Each scene shows the same named points in several views, each turned, perhaps mirrored, and shifted as a whole.
A view may leave some points out. In some views, one point has been moved. Which views, in the order they come, and which point in each? Write none if no view has one.

Scene 1 (7 views)
view 1:
  Tep [ 5.34  2.86  2.62  1.34  3.26  1.40 -3.07  0.40]
  muri [ 5.38  4.84  0.96  1.84  1.89  2.25 -4.74 -2.11]
  mog [ 5.52  4.65  1.70  1.22  1.58  2.91 -4.09 -1.77]
  Labur [ 5.18  3.38  2.96  1.87  1.83  1.31 -3.52  0.35]
  Dor [ 5.15  2.74  2.45  1.98  2.82  1.20 -3.32  0.08]
  Gize [ 5.33  2.45  2.72  1.61  2.86  1.15 -3.80  0.39]
  dom [ 5.16  2.71  3.07  1.54  2.44  1.07 -3.12 -0.06]
  Nuge [ 5.28  4.71  1.05  1.49  1.56  1.82 -3.53 -1.51]
  mil [ 5.60  2.39  3.03  1.75  2.73  1.21 -3.49 -0.01]
view 2:
  Dor [-1.67 -1.65 -0.27 -1.71 -1.45  0.54 -1.23  1.80]
  mil [-1.84 -1.39  0.12 -1.80 -1.75  0.97 -1.66  2.03]
  Nuge [-2.65 -1.47 -0.87  0.18  0.78  0.13 -1.54  0.98]
  Labur [-1.54 -1.21 -0.47 -1.47 -0.75  1.51 -1.19  2.05]
  Gize [-2.06 -1.53 -0.42 -2.05 -1.87  1.04 -1.39  1.81]
  Tep [-1.67 -2.13 -0.51 -2.19 -1.41  0.64 -1.79  1.97]
  mog [-3.31 -0.97 -1.06  0.32  0.76  0.06 -2.08  1.99]
  muri [-3.69 -1.28 -1.14  0.93  0.23 -0.12 -1.33  1.30]
view 3:
  Gize [ 0.66 -1.10 -0.69 -0.07  0.82 -1.14  0.70 -0.26]
  Tep [ 0.73 -0.64 -0.79  0.51  0.97 -1.42  0.87 -0.87]
  Labur [ 0.44 -1.89 -1.01  0.92  1.18 -0.82  0.34 -0.34]
  muri [ 1.61 -1.65  1.54  1.66  1.88 -0.55 -1.97 -0.61]
  Dor [ 0.77 -1.70 -0.62  1.00  1.07 -1.02  0.29 -0.59]
  dom [ 0.13 -1.37 -0.88  0.44  0.77 -1.10  0.51 -0.96]
  mil [ 0.40 -1.46 -0.50  0.08  0.66 -1.05  0.86 -0.76]
view 4:
  Dor [-0.07 -0.49 -0.11  0.41  2.44  1.28  0.18 -0.14]
  Labur [ 0.10  0.31 -0.34  0.17  1.98  1.06  0.43 -0.94]
  mil [-0.14 -0.68 -0.03  0.61  2.24  1.83  0.08 -0.79]
  Gize [-0.05 -0.96 -0.40  0.51  2.31  1.31  0.04 -0.73]
  muri [-0.05  0.85  0.07  0.84 -0.47  0.23 -0.73  1.38]
  Nuge [-0.28  0.90  0.33  0.65  0.14  0.24  0.51  1.13]
  Tep [-0.44 -1.09  0.26  0.08  2.44  1.10  0.30 -0.51]
  mog [ 0.05  0.78  1.07  0.72 -0.49  0.29 -0.33  0.48]
view 5:
  muri [-0.57 -0.11  0.05 -0.68  1.21 -0.51 -2.81  1.15]
  Dor [ 2.92 -0.26  0.36  0.57  1.54  0.13 -2.12  0.44]
  Gize [ 3.23  0.10  0.00  0.33  1.85  0.55 -1.99  0.72]
  Nuge [ 0.35 -0.84  0.27 -0.96  1.04 -0.58 -2.83  0.27]
  mil [ 3.35 -0.03 -0.01  0.34  1.19  0.36 -2.01  0.90]
  Labur [ 2.64 -1.11 -0.12 -0.05  1.34  0.63 -1.70  0.67]
view 6:
  Gize [ 5.94 -4.03 -3.90  5.57  0.67 -2.20 -4.11 -3.75]
  Labur [ 5.79 -4.03 -4.24  5.16  0.41 -3.10 -3.92 -2.77]
  muri [ 7.26 -1.85 -3.48  4.45 -0.64 -5.05 -4.20 -4.13]
  mog [ 6.78 -2.45 -3.80  5.39 -1.16 -5.19 -4.36 -3.66]
  Dor [ 5.71 -4.10 -3.51  5.35  0.87 -2.84 -4.13 -3.75]
  dom [ 5.82 -4.49 -4.05  5.81  0.79 -3.01 -3.78 -3.47]
  mil [ 5.67 -4.11 -3.77  5.91  0.63 -2.53 -3.60 -3.66]
  Tep [ 5.35 -4.34 -3.98  5.77  0.56 -2.71 -4.52 -4.12]
view 7:
  Gize [ 0.57  0.84 -0.83 -1.43  0.94  1.98 -0.97 -0.19]
  Dor [ 0.13  1.16 -1.09 -1.51  1.24  1.66 -0.62  0.00]
  mil [-0.30  0.89 -1.00 -1.50  1.46  1.11 -0.51  0.20]
  dom [ 0.40  1.22 -1.28 -1.85  0.88  1.77 -0.98  0.54]
  Labur [ 0.46  1.22 -1.08 -0.92  0.91  1.55 -1.00  1.03]
  mog [-0.67  0.00 -0.07 -1.46  0.32 -0.91  0.09  1.52]
Views with a point moved: view 3, view 7
  view 3 moved: Dor
  view 7 moved: mil
